Z: rows in a few groups, each row roughly a mix of its group's directions (some rows in no group):
Z (94 x 11):
0:   9 -10 -18 -16 -29 -22 -13   7  69  56  -7
1:  18  26 -29 -17  33  72 -39  12  -4   5  -5
2:  49  23 -53 -21  22 -11 -17 -25  48 -15   1
3: -40  -9  42 -66   0  12  36  11  26  15   9
4: -24 -35  54 -22  15  -9  -1  37  50 -21 -20
5: -54 -24 -36 -31   6   9  13 -25 -56   7  20
6: -34  -3 -65 -45  -5  18 -24  -2  17  26  30
7:   8 -24 -51  23  16 -41   5  15 -34 -41 -38
8: -58 -20   5 -46 -24  -7  18  15  -8  26 -50
9: -24   1  17 -70   7  46  18   3  29  31  -9
10: -22  37 -25  28  11 -34 -30  -7  -9 -68  -1
11:  13  -7   6  33  45 -29   9  20  16 -70  20
12:  33   0 -38  66   5 -21 -14  -7  -9 -37 -34
13:  43  -6 -20  63  20 -34  -8  12   3 -47   9
14:  46  13   5 -36  48  16  10  -3 -24  17  55
15:  43  16 -26  66  -8 -36 -26 -15   0 -28  -7
16: -15 -29 -15 -49  64  18  20  -6 -37 -14  13
17: -52 -28  12 -49  -8  20  29   4 -34  25 -33
18:  -9 -40  -2  35 -26 -11 -11  34 -62 -25 -27
19: -21   8  15 -15  47 -20  21  26 -19 -67 -25
20:  -4   9  10 -54  37  54 -22  23  18  20  34
21:  11 -23 -61  50  -2 -29  12 -21   8  -4  43
22:  15 -17  37  30  15 -34  -3  36  55 -18  37
23: -11  28 -35   1  26 -16 -52 -19  -2 -41  49
24: -40 -13 -19 -27 -31 -14  29  -5 -50  10 -52
25: -10  23 -30 -28 -19  42   4 -37 -57  20 -27
26: -45  -1  -6 -43 -34   4  21 -31 -35  32 -39
27:  17  49 -24  19 -14   3 -23 -31  54  36  27
28: -12   4  22  80 -41 -32  -9   7 -16  -5  -1
29:  54  -6 -18  45 -29 -33 -27  27 -32 -21   1
30:  81  12  33  22   0 -31   5  17 -10 -25  -2
31:  18  23 -10  40  34  -8 -17  -8 -20 -65  39
32:  13   1  -2  73 -34 -40 -20  14 -29 -14  17
33:   0  16  69  -2  21  31  35 -19  18   6 -43
34:  29  15  -7 -45  37  64  -3  -9 -10  37   2
35:  25  28  22  66 -52   7 -10  -8   7  -2 -32
36:  54  12 -34  26 -27  -3  -9 -17  28  54  22
37:  -5  18 -36  44 -32 -52 -24 -13  32  -7  34
38:  52  25 -11  57 -12  -7 -33 -14  30  -5  34
39:  16   8 -13  41 -49  31 -14 -40 -32  36  24
40: -60 -28  28 -44 -26  20  19  33  -8  24   3
41: -40  -5 -41 -63  44 -20   6   1 -18 -11  12
42:  49  31 -14  20  43 -25   2 -44  35 -26   3
43: -16 -27  19 -13   4 -32  30  73 -12 -23  29
44:  32  14 -25  39  -1  13   9  38 -58 -41   7
45:  -6   8 -50  59 -36 -35 -36 -10  13  -9   1
46:   0 -19 -31 -22  53 -37   3  17 -11 -61   8
47:  44 -11  -5  44  41  -4  12   0  -3 -41  52
48: -28  -8  56 -26  -7   4  -1  20  62  31  18
49: -12  -5   0  43 -54 -37  34  -3 -32 -11 -41
50: -47 -11 -12 -66 -11   7  17 -16 -31  29 -30
51:  39  45 -14  53 -20   6 -40 -28  -8 -10  27
52: -36 -37  19  29 -47 -25   0  39 -36 -18 -20
53:  34   3 -32  21  27  14  -4  49 -43 -44  21
54: -48 -24   6 -56  22  18  19  37  -2  22 -34
55: -21   6  64 -39  14  18  43  -8  35   7 -22
56:   9  -9  20 -21  44  14 -20  53  41  -8  47
57:  14  -8  48  13  14 -15  -3  32  54  -6  55
58:  43   4  19 -36  22   7 -31  18  55  31  29
59:  -9  15   9  53 -48 -56  -7  -1  37 -13   8
60:  36  -8   8  42 -20 -10 -31   2  68  12  28
61:  46   4 -31  43   2 -27 -19  -5  51   0  38
62:  39  17  13 -62  11  50   1  13   5  38   9
63:  63  -8   8   1 -36 -20 -14  54 -34  -4  15
64:  -9  -9  21   3 -34 -55  47 -44 -24   5  25
65:  51  28 -32  36  26  38 -39 -24   0 -16   7
66:  33   6  40  33  42 -40  29 -18 -15 -39  11
67:  -6 -11  40 -20 -29  55   9  -9 -41  47 -12
68: -39  -6 -13 -60 -16  -2  26 -29 -47  27 -16
69: -22  -7  44 -36  32 -15  -2  40  36 -38 -29
70: -34 -27  43  37 -24   2  10  28 -57   0 -17
71:  11  28 -55  27   8 -11 -31 -35 -18 -20  50
72:  47  31  13  27   0  18  -1 -27 -10  -7  70
73:  72  38  -2   7  38  32  -8 -27   1  17   2
74:  45   9   6  16  42   0 -23 -16  33 -11  64
75:  -8 -17   8 -28 -43  28   3 -10  -2  78 -16
76:  17   6  20  -8  56 -26   9  37  28 -58  -4
77:  39  -1 -21  71   2 -29  -1  13 -10 -46  -6
78:  32 -15   7  55  12 -55   4   8  23 -37  26
79: -64 -16  35 -40 -10  32 -11  -3 -39  -4 -16
80:  17  -9  -2 -13  -6  67 -17  25 -46  31 -35
81:  -2  -8  30  53 -10 -65  16   4 -15 -37  16
82:  30   3   7  77  -8  -5 -18  -9  15 -39  34
83:  76  27 -36  33   2 -10 -32  -8  -3  -5  12
84:  -5   8 -39  12 -36 -16 -52 -25  42  32  29
85:   1 -36   0  35   4 -73  20  26   9 -35  -5
86: -11 -28  -6 -11  51 -32 -10  21  43 -43  37
87:   4  24 -12  66   1 -23  -3  -6 -15 -66  -2
88: -57 -34   2 -54 -13  10  21   0 -17  36 -23
89: -39 -28 -15 -74  11  34   8  19 -12  16   8
90: -35 -24   7 -23 -43  38  -4 -24 -27  57   1
91:  37 -11  -6  51  11 -53  13  -3  -7 -42  33
92:  53  17 -34  28  46 -26  -9 -29  -9 -26  28
93: -38  -7  26 -58  -9   0   5 -41  24  48   2

which group is each row in? (one row of each group first):
-17 -16  27  59 -39 -47   3  22 -19 -27 -12 => <53>
 16 -20  11  42  17 -29  -3  64  29 -39   9 => <107>
 49  12  13  55  -5 -16 -22   9  55 -17  16 => <123>

 28   1 -18  69 -19 -37  11  -3 -25 -39 -19 => <107>
 28 -21 -41  36  15 -39 -16   3 -38 -50  -2 => <53>
-35 -20   9 -77  31  10  23  16 -18  14 -15 => <123>
 19  13  -8  68  -9 -59  -8 -14   3 -26  22 => <53>
 37  28 -39  55 -25 -10 -39 -18  24  -1 -19 => <53>
 17  -3   1  45 -22   2 -55 -20  36  -4  53 => <123>
-16 -47  16 -56   2  11   5  14  34  53  12 => <123>
 30 -19  -2  40  28 -39   0  47  12 -45  28 => <107>
-12   8 -48 -14  -3  29 -17 -31 -29  12 -67 => <107>
